In the data rows, 128 means zero.
Every row has a hidden score from 0 to 20. What is each row's score? 10 is about the middle. The score is a weighted sum of the row's numbers plus the product of two more (or one squared), each taken from its middle value.
[103 162 106 140  97 147  86 106 137 177  84 111 111 130 117 171 113 147
 179 114  69 155 138 175 105  90  91] ~ 11
[ 89  58 169 103  95 136 112  72  81 146 134 166  89 147  94  75  72 142
 121  96 166 192 105 168  95 104 138] ~ 5
[158  93 223 154 123 153 157  88  95 132 150 155 112 106 111  92 127 150
 110  75 135 177 101  92 105  99 170] ~ 8
[101 149 139 101 147  44  83  78  75 183 184 109 167 193 153 119 180 121
  73  88 112 122 107 117 154 205 120] ~ 15
[108 195 164 107  95 176  73  39 106  69 115 182 165  57  65 227 154 121
 131 139 134 103 127 120 102 155 112] ~ 6
[118  69 161  97 152 199 112 152  98 140 145 119 124 125 101 142  83 132
 131  80 158 187 102 122  81 100 184] ~ 4
[137  78 175 127 160  81 132  75 112 116  70 100 173 135  83 153  90 148
 161 143 150 198 187  93 111 140 155] ~ 8
[109 176 121  91 112 148 147  89 107 175 114 166 141 181 112 121 123 139
 171 177  87 108 147 163 144 204 102] ~ 12
[121  98 146 182 115 195  49 149 112  96 115 131 143  39 141 165 129  95
 108 133 131 109  53 145 162 113 101] ~ 6
[119 192 139 117  73  82 178 105 104 109 167 197 100 183 170  82 107 119
  87 157 101 153 103 224  71 103 119] ~ 13
[175 147 150  91 183 108 142 175 127 129 139  91 174 193 172 160 159 125
 101  58 127 109 139  57 114 197 119] ~ 14
[158  67 154 136 152 153  85  64 115 132 133 102 155 172  92 149  54 167
 148 108 171 198 137 124 157 158 127] ~ 11
[126 107 101 145  95 167 182 191  89  64 165 136 154 112 165 117 105 121
 105 147 182 126 185 127 122  87 151] ~ 12
[119  48 161 123 112 138 109  84 101 120 130 114 133 174  90 132  44 151
 117 112 178 190 124 172 102 119 116] ~ 7
[115 178  96 116 112 104 173 101  69 143 122 166  90 176 100 142 125  97
 143 119  89 110 119 190  81  79 114] ~ 9
[156 139 123  64 143 137 112 148 210 199  72 115 137 121 100 139 147 144
 196 208 110 115 162 129 182 191 133] ~ 9
[109  67 154 182 127 112  92 174 138  67  99 110 176  55 164 137 200 121
  76 127 158  99 121 132 223 104 149] ~ 9
[145 189 122 144  70  73 181 112  80 120 174 200  98 159 152 113 106 130
 105 144 102 134 126 210  78  89 102] ~ 10
[137 179 176 148  69  71 181  99  75  85 164 216  98 125 150 110  82 135
 101 153 108 128 123 212  90  85 106] ~ 7
[124 197  21 191 116 106 126  56 133 184 113 138  78 147  70 172 108 113
 173 129  76 146  71 131 125 105 143] ~ 12
[119  69 114 214 105 201 163 189 106  77 175 116 159  98 175  99 115 123
 106 113 183 146 147 113 121  86 148] ~ 14
[ 73 112 106  78 117 133 182 108  41 118 140 203  97 166 148 118 121 122
  88 121 146 207 124 185  71 149 117] ~ 6
[130 209  57  60  70 113 187 134 121 149 124 182  88 148  62 171 103  77
 117 144 123 102 117 201 101 154 126] ~ 8
[132 169  86 105  91 102 148  93 114 168 160 165  89 193 142  86 106 117
 111 158  81 164  97 190  98 128 133] ~ 12
[105 148  97 155 128  66  86 102  75 181 152 110 114 183 169 107 224  90
  71  39 141 153  92 114 148 156 105] ~ 16
[132  90 172 123 168 125  95 125 167 120 111  70 139 169 139 115 136 137
 147 141  83 140 142  93 126 156 100] ~ 16
[104 163 129  72 116  87 109 119  70 172 174 115 187  93 175 111 142 114
  83 150 117 131 156 123 192 149 135] ~ 12
[128  53 198 128 119  95 119  66 143 127  72 105  81 167  98  89  73 166
 121 124 148 198 131 156 112 106 125] ~ 8
[151 144  55 166 113 198 106  95 162 173 112 131  98 154 110 105 118 159
 152 189  43 107  79 159 140 131 145] ~ 10
[129 153 126  78 158  60 134 199 150 118 130  99 121 101 143 147 132 135
  99 131 129 107 163  53 133 164 133] ~ 9
[175 103 145  75 161 138 126 150 201 125  82 126 133  82 152 150  92 134
 179 111  82  89 136 108 181 121 104] ~ 9
[120 143 170  71 189  65 158 153 130 174 108  84 174 139 154 179  90 129
 124  50 107 117 126  80 142 178  90] ~ 10
[137 151 135 125 166 131 119  97 130 124 110 136 145 105 106 160 113  90
 145  97 130 115 115 101  80 176 110] ~ 8
[134 173  77  93 109 126 166  96  58 134 140 169 124 172 102 138 100  94
  99 118 130 106 149 206  76 120 114] ~ 8
[111 100  88 115 137 147 184 119  65 139 152 130 114 137 174 183 109 149
 103 109 119 205 144 111 122 172 161] ~ 15
[159 190  95  95  80  85 154 146 132 140 138 123 133 167  96 129 134  85
 123 164  92 107  83 156 108 156 163] ~ 16
[ 87 125 108 178 117 135  75 136  87 152 162 121 153  36 163 113 151  95
  73 114 151  87  88 144 180  75 103] ~ 6
[ 85 119 121 105  85  91 180 107  54  86 152 190  86 174 144  89  71 150
  82 148 135 197 148 196  69 132  99] ~ 6
[111 128 114  66 141  68 119 123 152 119 129  74 125 129 122 172 117 112
 147 140 112  97 170  54 174 166 130] ~ 18
[123  95 112 111 146 175 151  39 119  78 114 145  82 163  83  10 174 155
 108 123 154 149 179  72  49 116 189] ~ 13
[179 147 149  86 146  61 138 143 148 102 122 100 147 105  99 166 132 113
 105 116 127  77 115  69 185 175 132] ~ 10
[111 128 106  87 147 148 143 138 227 159  70  92  87 110 109 126 149 168
 165 202 103 111 161 133 142 108 117] ~ 10
[119 126 139 139 166  79 145 123  69 172 129  84 171 203 197 155 163 125
  76  70 118 154 120  81 130 178 103] ~ 18
[107 174  97 188  74  79 173 165 108  73 148 174  57 141 125  93 119 110
 102 175 126 169 121 210  81 139 143] ~ 11
[162 138 132  57 174  98  72 140 129 149 129 100 179  97 112 118 119 157
 178 165  91 186 218  87 210 122 161] ~ 12
[151  71 155 155 160 134  83  86 112 109 132  92 167 158 107 154  43 169
 166 129 175 177 153 114 212 127 107] ~ 13
[156  97  76 134 123 172 108  96 173 209  70 135 156 117 150 121 104 151
 186 190  49 104 110 168 179 115 116] ~ 9
[174 117 158 100 215 101  89 150 143 152 153 100 181 163 156 183 110 105
 143  63 125 132 125  43 130 205  75] ~ 13
[143 161 202  78  94 108 165 105  76 152 181 208  94 180 159 125  62 147
 113 148 124 185 142 227  80 182 109] ~ 8
[118 161 116 149  84 124 159  99  85 114 162 216  81 134 141 120  74 145
 118 179 112 196 114 187  92 118 120] ~ 7
[131 191 129 232 115 169 144  80 118 138 173 174  66  82  74 191  71 158
 166 137 126 130  80 160 104  93 145] ~ 7
[149 100 161 117 141 155 136 183 203  98 109 106 103 127 131 150 155 171
 163 182  89  91 123 118 156 155  80] ~ 13
[147 110 147  78 162 118 148 136 181 138 107 113 117 113 121 171 121 162
 163 192  92 109 180 108 162 199 129] ~ 12
[105  40 215 137  99 131  99  31 146 143  60 102  80 152  71  80  96 190
 128  93 170 200 113 149 122 128 120] ~ 13
[131 103 153 105 179 127  66 127 175 146  98  65 139 132 116 137 131 149
 164 187  92 129 146 108 160 144 123] ~ 11
[160  96 179 121 145 159 137 178  85  85 139 134 163 112 136 149  99 159
 116  88 124 172 101  81 106  88 164] ~ 4
[122  95 117 151 159 176 120 161 114 107 158 139 184 106 129 177 103 139
 123 130 167 111 115 134 133 108 139] ~ 8
[151  91 156 143 167 109  97 109 184 108 115  63 137 147 135 119 153 112
 169 136  65 142 148 114 140 132 122] ~ 19
[105 128  91  63 125  78 132  96 139 140 126 101 109 149  99 146 119 117
 153 171 115 101 151  86 162 170 106] ~ 15
[134 178 179 161  84  89 157  82  93  91 166 200  95 130 149  95  80 142
 115 147 128 133 135 168  91  77  79] ~ 8
[ 96 129 181 120 163  61 104 122 177  56  80  79 140  90 115 104 152 115
  83 133 145  74 140  95 152 158 145] ~ 9
[141 180  64  60  79  65 181 141 128 131 139 132 121 145 100 137 155  91
 147 149 131  77 197 110 115 186 153] ~ 18
[123 137 195  87  88  77 156 105 103 121 178 192  86 168 144  91  65 147
 102 140 134 182 137 203  95 138 106] ~ 8
[157 128  93 106 115 161 165 173 199 116 128 101 135  85 102 143 118 106
 195   8 138 123  84  93 112  84  75] ~ 13
[ 82 152 112  88 128 119 187 176 119  81 145 138 125 108 143 134 118 134
 120 158 173 127 197 107 123 139 128] ~ 10
[151  85 109 211 112 181 174 177  76  80 186 142 147 108 152  86 144 122
 108 107 181 120 139 101 107  89 163] ~ 12
[136  60 157 117 115 156 104  52 132 124 150 105  96 178 106 117  68 147
 131 101 178 196 112 158  99 124 127] ~ 12
[127 108 161 138  87 185 214 151 187 137 111 135 101 154 120 104 139 169
 138 187  71 101 135 162 117 139 142] ~ 17
[151 176 132  39 147 105 103 134  77 178 180 120 210 131 117 135 158 115
 123 121 107 134 130 110 180 197 127] ~ 9
[ 91  89 110 201 147 165 127 171 146  89 102 116 184  87 171 136 173 128
  91 152 168  84 136 116 216 106 113] ~ 11
[ 89  92 100 157 108 145  91 144 121 167 122 127 124  86 172 141 151  73
  68  96 173 167  60 157 161  70 103] ~ 9
[ 96 150  86  95 102 119 123 180 130 160 165 126 106  89 196 110 153 133
  50 102 180 142 112 113 145  96 113] ~ 8
[130 195  44 157 125  97 125 126 151 163 120 163 105 156 108 101 144 113
 141 177 108 165 138 178 132 173 173] ~ 9
[140  73 190 154 124 129  86  66 134 157 116 102 132 132  85 138  81 156
 156 118 170 181 150 104 175 155 110] ~ 17
[123 118 122 108 108 170 148  99  76 134 156 144 151 170  76 122  84 101
 122 109 187 128 111 193 100 159 147] ~ 8
[174 107 118 123 158 160 108 146 182 182 106 141 148 108 133 149 131 166
 193 157  81  85  56  94 194 140 128] ~ 6
[113 105 106 177 136 197 167 173 134  95 122 133 194 119 168 168 151 118
 132 155 154  53 127 111 203 102  70] ~ 15
[ 96  54 212 136 128 136 106  46 135 146  91 104  59 147 116  94 105 145
 132  91 155 208 120 154 102 109 126] ~ 12
[159  75 162 199 146 186 106 154  88  72 161 106 119 112 152  71  84 165
 116  90 191 192  90  89 104  51 170] ~ 3
[171 128 142 134  95 111  63 136 205 196 105 125 139 153 114 106 143 155
 184 146  58 121  87 113 137 144 143] ~ 11
[115 109 132  79 115 206 143  54 100  80  84 157 131  94  45 119 103 139
 152 130 131 143 141 120 103  86 184] ~ 4
[106 121 171 110 159  72 152 142 103 159 121  56 174 184 161 135 133 123
  70  76 109 158 128 107 120 158 112] ~ 16
[112  94  84  98 126 188 136 108 196 199  55 126 108 110 128  62 119 168
 177 191  73 114 122 151 134  91 145] ~ 6
[132 180 136 149 141 159  59  96  77  83 125 157 172  42  53 254 147  71
 158 154 135 118 122 147 161 169 105] ~ 6
[124 162 202 151 116  73 138  84  94  60 179 199  64 117 151 117  81 138
 124 149 120 145 138 168 103  63  72] ~ 8
[112 151 108  65 140  33 136 162 141 119 112  78 112 130 117 140 138 128
 119 120 138 116 173  86 151 173 144] ~ 12
[148 115 110 115 151 131 121  56  71 108 111 142 107 124   6  71 196 100
 126  96 145 155 197  83  92 108 163] ~ 18
[164 100 128 121 119 126  83 103 192 182  95 129  98 151 105 116 131 141
 193 125  66 124 101 104 120 133 146] ~ 11
[127 157  57  79 111 109 186 103 129 156 128 152 122 175 105 108 142 119
 121 151 117 165 169 181 100 188 143] ~ 12
[154 123  58 133  95 206 104 101 157 207  89 145 151 139 137 117 125 172
 161 181  43  96  99 172 158  88 102] ~ 9
[171 135 114 110 185 148 109 142  91 139 149 122 178 217 145 151 149 113
 156  80 146 140 118  53 109 210  79] ~ 12
[133 140  88 129 131 134  99  58 155 204  91 130 142 164 115  94 122 133
 189 161  38 134  95 170 146 126 109] ~ 10
[ 80 158 103 126  92 111 182 112  79 117 158 208  66 156 143 118  74 133
 129 162 121 182 124 190 104 145 129] ~ 9
[ 93 183  78  78  98 125 167 110  86 131 149 167 128 162 103 146 109  87
  68 144 136 117 106 198  84 129 117] ~ 10
[184 145 124 124 196 130 127 170  91 153 162 130 155 208 168 135 179 114
 120  50 137 139 130  56 107 208 111] ~ 12
[144 145 102  79 140  84  78  67  69 156 182 127 193 192 130 135 164 103
 119  73 126 137 112  98 134 163  79] ~ 13
[121 160  92 138 126  84 131  67  79 130 120 160  83 154 126 149 102 128
 160 121 118 102 170 183  78  65  88] ~ 10
[188 119 154 101 210 101  82 106 157 106 148  89 166 160 126 149 122 133
 169 125  71 172 132 101 151 173 109] ~ 13
[103 133 118 109 144  47 120 146 165  52 117  51 137 103 147 125 145 124
  90 158 156 109 175  70 168 170 161] ~ 15
[214 176  95 120  96  97 117 133 181 165 119 133 167 149  96 133 134 106
 170 162  81 108 125 110 164 167 167] ~ 13
[ 98 131 131  47 136  77 147 145 148 155 105 100 129 122 126 171 108 118
 142 133 120 117 145  68 161 169 117] ~ 13
[105  71 136 104 152 137 174  97 216 159  86  96  93 116  99  85  90 136
 163 142  72 115 157 100 115  87 118] ~ 14
[139 174 116 168 103 134  95 166 129 166  90 153 134 122  82 128 135 137
 187 147 107 215 162 135  46  91 162] ~ 3
[174 126 107  61 153 110 142 103 164 182  86 148 141 105 102 135  92 125
 190 135  84 114 134  89 182 131 117] ~ 8
[146 207  57 144 121 103 151  71 136 143 139 169  56 161 132 107 129 104
 137 159  99 188  97 185  89 112 164] ~ 11
[164  83 151 121 205 120  92 147 149 127 141  87 189 152 147 197  88 106
 162  37 115 120 145  65 127 180  79] ~ 15
[ 93 189 175 108  79 183  63  88  83  71 134 192 165  44  80 184 158  84
 109 125 131  86  90 152 111 145 120] ~ 4
[119 126 169 123 180  54 129 130 155  52 102  61 143  78 106  92 165 117
  75 148 142  67 166  94 167 169 153] ~ 9
[107 145  96 109 123 150 109 121 113 141  85 114 143 129  65 176 124 141
 159 105  87 196 161 137  83  91  88] ~ 7
[124  50 114 154 149 159  99 146  93  77 171 114 124 121 129 104  80 150
 140 146 176 203 145 104 112  95 144] ~ 6
[165 131 178 123 139 126 120 151 176  95 128 112 122 141 137 138 174 152
 171 165  71  74 151 110 107 145  86] ~ 15
[ 74 151 134 166 102 141  56 105  87 134 143 129 137  47 156 120 204  81
  74 101 140  69  63 154 147 100 111] ~ 8
[104 192 147 221 115 157 133 127 112 125 168 169  65  97  76 145  81 161
 165 133 143 125  87 162  90  87 140] ~ 4
[167  63 139 188 143 202 158 165  87  80 167 126 159 113 154  94 130 148
  97  82 177 110 101 104 101  47 166] ~ 6
[117 181 101 196 132 114 129  97 158 167 151 159  60 152 116 144 101 122
 177 158  90 142  91 156 149 122 154] ~ 15
[131 106  99 131 111 195 117 119 155 197  94 166 149 109 156 140 119 159
 170 182  44  77 105 163 181 104  77] ~ 9
[ 98 132 146 147 133  73 106 191 125 124 130  95 117  81 175 105 167 115
  47 120 167 138 128 116 146 134 167] ~ 8
[152 114 153 119 190 118  52  92 124 151 128 115 176 164 164 133 135 112
 135  98  70 209 109 111 154 157 156] ~ 13
[100 165  83 116  83 135 229 177  97 113 149 142 125 154 116 136 194 106
  85 143 181  97 206 170  90 162 155] ~ 17
[ 87  77  79 191 170 156  93 191 136  45 141  80 146  59 189 120 161 126
  85 168 186  80 144 111 185 106 139] ~ 11
[ 93  65  77 138 138 160 101 156 109  84 159 108  91 145 116 105 101 136
 106 133 189 182 120 123  58 107 154] ~ 7
[122 171 106 174 160 142 173 106 108 169 100 112 148  75  72 255  49 110
 192 107 110 137  98 146 146 134 151] ~ 10
[139  95 192  91 121 166  99  79 119 154 137 142 115 124 106  93  72 141
 121  72 129 203  76 111 143  16 136] ~ 6
[120  70 192 159 121 145 169 103  81 121 135 131 112 140 117  93 112 150
  97  73 148 186 106 107  41  84 195] ~ 8
[ 99 123 112 105 126 165 143  90 107 160 153 131 142 181  92 118 101 130
 120 103 161 166  98 213  89 142 128] ~ 7
[152 126  84 127 118 182 143 185 200 213  30 112 158 115 161 135  94 134
 161 144  58  93  82 154 170  83 131] ~ 7
[ 95  85  90 159 167 166 107 176 152  83 136 121 175 100 153 156 141 120
 138 150 181  88 139 111 157  88 139] ~ 12
[162 105 149 177 123 176 159 160 100  69 165 118 153  91 155  69 155 105
 113  95 184  85 147 101 124  67 176] ~ 14
[ 83 146 128  95 131  93 135 154 122 167 124 100 122 117 181 124 128 122
  57  99 139 176  88 109 156 103 128] ~ 9
[125 107 144  74 181  91 161  90 149 150  96  81 153 137 123 178 105 146
 135 127 111  88 146  72 204 188 114] ~ 14
[141 196 104 100  67 111 160 106 114 168 160 214  93 179 148  97 131 143
 125 148  73 142 102 178  89 126 137] ~ 10
[ 94 139 146 136 178  87  88 132 152  40 122  67 135  74 133 100 152 111
  67 151 145  86 176  98 176 148 152] ~ 10
[183  99 179  97 213 110  44 124 150  99 143  99 175 162 128 159 119 121
 159 122  70 174 144  87 153 148  99] ~ 12
[104  59 164 127 139  93 127  77 102  89 102 110 162 125  87 139  70 144
 164 120 154 210 201  89 102 160 155] ~ 10
[142 104 151  69 171 100  92 141 160 155 123  69 178 121 131 122 104 133
 149 167  89 137 161  95 176 150 148] ~ 11
[ 85  91 162 161  97 142 124 145  99 105 101 138 179  61 152 150 181  91
  59 124 147 123  92 157 218 109 148] ~ 10
[ 88 147 130 154  96 135 160 167 112  45 164 164 130 113 137 112 126 147
 129 154 198 116 175 131  96 119 148] ~ 9
[172 137 133 112 177  98 153 122 168 124 112 121 128 112 107 153 131  90
 153  48 119 111 147 103  94 141  75] ~ 11
[103 154 133 150 115 161  15  64  76 166 154 122 156  77 127 130 156  90
  94  78 147  83  72 154 158 121 106] ~ 8
[111 190 159 185 125 131 128 137 111 124 112 143  93  76 106 203  82 125
 203 154 110 187 137 162 118 100 175] ~ 9
[140 161 164 115 165  81 137 177 129 134 169  93 134 134 149 133 181 115
  79  81 136 136  99  95 137 174 154] ~ 13
[156  82 171 139 144 130  94 122 212 132 105  85 127 154 123 108 136 128
 173 167  66 114 187 108 123 142 100] ~ 19
[104 106  67 174 146 129 109 200 152  41 115  94 126  77 138 118 152 130
  95 168 201  76 166  93 132 117 149] ~ 7
[131 197  79 149 118 120  99  42 163 156 146 150  72 157 114 148  75 116
 145 133  93 200  77 160 143 103 114] ~ 12
[131 123 137  68 168 116  99 122 147 150 101 102 177  95 114 140 119 139
 155 175 108 155 184  92 203 111 148] ~ 8
[163 124 178 141 196 133 108 108 130 118 133 140 181 129 150 190  92 102
 158  92 140 110 127  90  94 166  85] ~ 11
[ 81  89  81 190 112 200 169 201 117  78 126 116 125  76 194 111 175 123
  69 141 190  83  80 144 142  38  86] ~ 10
[118 164 152  58  83 133 165 163 132 167 115 172 156 114  72 138 126 116
 141 155 148 132 174 175 138 167 117] ~ 9
[126 135 145  71 122 110 116 149  76 174 164 106 180  89 167 124 131 113
  91 134 115 147 110 154 173 119 138] ~ 8
[105 123 134 145 134 143  96 159  93  87 146  96 153  26 182  92 176  82
  81 119 138  92 127 139 175  87 184] ~ 9
[123 158 146  59 148 111 132 163  70 141 173 106 192  76 139 131 151 131
 102 151 112 124 175 119 197 150 146] ~ 9
[110 171 112 156 108 117  37  61  78 166 175 130 128 105 112 137 204  81
 103  90 142  74  93 149 140 132  93] ~ 13
[192 137 194  68 147 128 137 204 168  83 149 125 163 166 145 134 153 116
 131  50 130 108 121  51  83 152 101] ~ 12
[200 131 105 143  81 123  70 134 203 186 111 152 124 141  97 128 123 152
 201 141  67 126 103 107 122 113 136] ~ 10
[145  64 211 134 129 176  94  87 109 152 140 102 108 147  95 143  79 175
 142  95 184 221 111 130 112 161 127] ~ 9
[158 166 147 144 162 107 142 158 122 175 174 119 127 183 161 103 227 109
  78  29 128 139 104  80 107 199 133] ~ 16
[101 183  97 112 124  92  76  74  64 195 178 127 168 129 132 108 233  94
  66  53 136  57  95 117 117 156  90] ~ 12
[151 122 108  71 152 116 160 127 162 186  82 117 129 118 119 163  93 134
 161 158  87 100 137  92 187 156 103] ~ 10
[101  79 127  98 144 183 104 139  92 135 160 119 110 133  81 145 107 133
 123 111 177 164 109 134  57 116 170] ~ 5
[220 103 127  83 141 105 113 113 208 173  80 136 123  87  89 130  90 105
 189 130  73 115 141  94 191 113 154] ~ 12
[144 167 135  81 138  81 141 176 107  95 129 122 160  87 108 158 138 112
 105 176 131 138 189 123 186 173 151] ~ 8
[119 182 156 211 106 179 121  92 121 133 164 181  74 105  58 170  71 190
 171 132 129 138  83 141 100  84 133] ~ 4
[114  74 188 125 133 172  96  77 120 139 130 122 137 161  91 126  61 143
 132  83 174 195 109 160 105 138 121] ~ 7
[112 102  96 171  96 188 145 177 115  91 152 107 136  51 196  76 186  99
 108 137 190  65 136 120 159  33 114] ~ 14
[110 135  84 125 121 170 137 145 217 199  47 137 105 153  93 118 123 138
 207 173  94 140 121 158 143 167 129] ~ 9
[128 217 171 181  79  87 144 112 116 131 112 212  88 111 118 129 146 127
 175 164 100 127 104 201 100  89 122] ~ 6
[126 209  46 214 146 119 147  80 133 196  90 138  81 127  75 150 120 102
 209 109  69 130  88 131 142 114 189] ~ 10
[129 156 142 117 144 125 125 145  88 162 145 136 128 165 150  91 203 115
  79  61 137 140 112  98 104 170 167] ~ 10
[109  75 182  95 108 107 124  74 103 143 143 153  78 181 124  80  88 150
 102 126 157 213 105 185  78 115 131] ~ 6
[ 86  94 118 143 159 190 111 158 147 104 155 110 106 112  94 147 100 142
 125 117 197 162 119 114  71  92 171] ~ 7
[155 127  70 143  99 151 131 138 205 159  52  87  79 162 146 106 140 150
 140 192  65 116  85 161 153 107 164] ~ 13
[112 142 123 151 110 136  56 140 105 122 148 145 110  97 168  79 231  95
  29  99 134 102  71 171 119 124 148] ~ 6
[ 84 112 153 163 140 109  88 169 130  91 105  83 154  71 165 101 184  98
  64 109 160 102 121 138 165 121 191] ~ 9
[ 82  65 139 108 125 191 112 113 101 146 152 121  95 159 101 130  73 140
 116  96 175 194  67 138  60 103 148] ~ 7
[164 113 160 120 110 119 164 156 182 123 120 141  85  97 138 114 133 120
 152  84  82  81 125 134 115 102  91] ~ 14
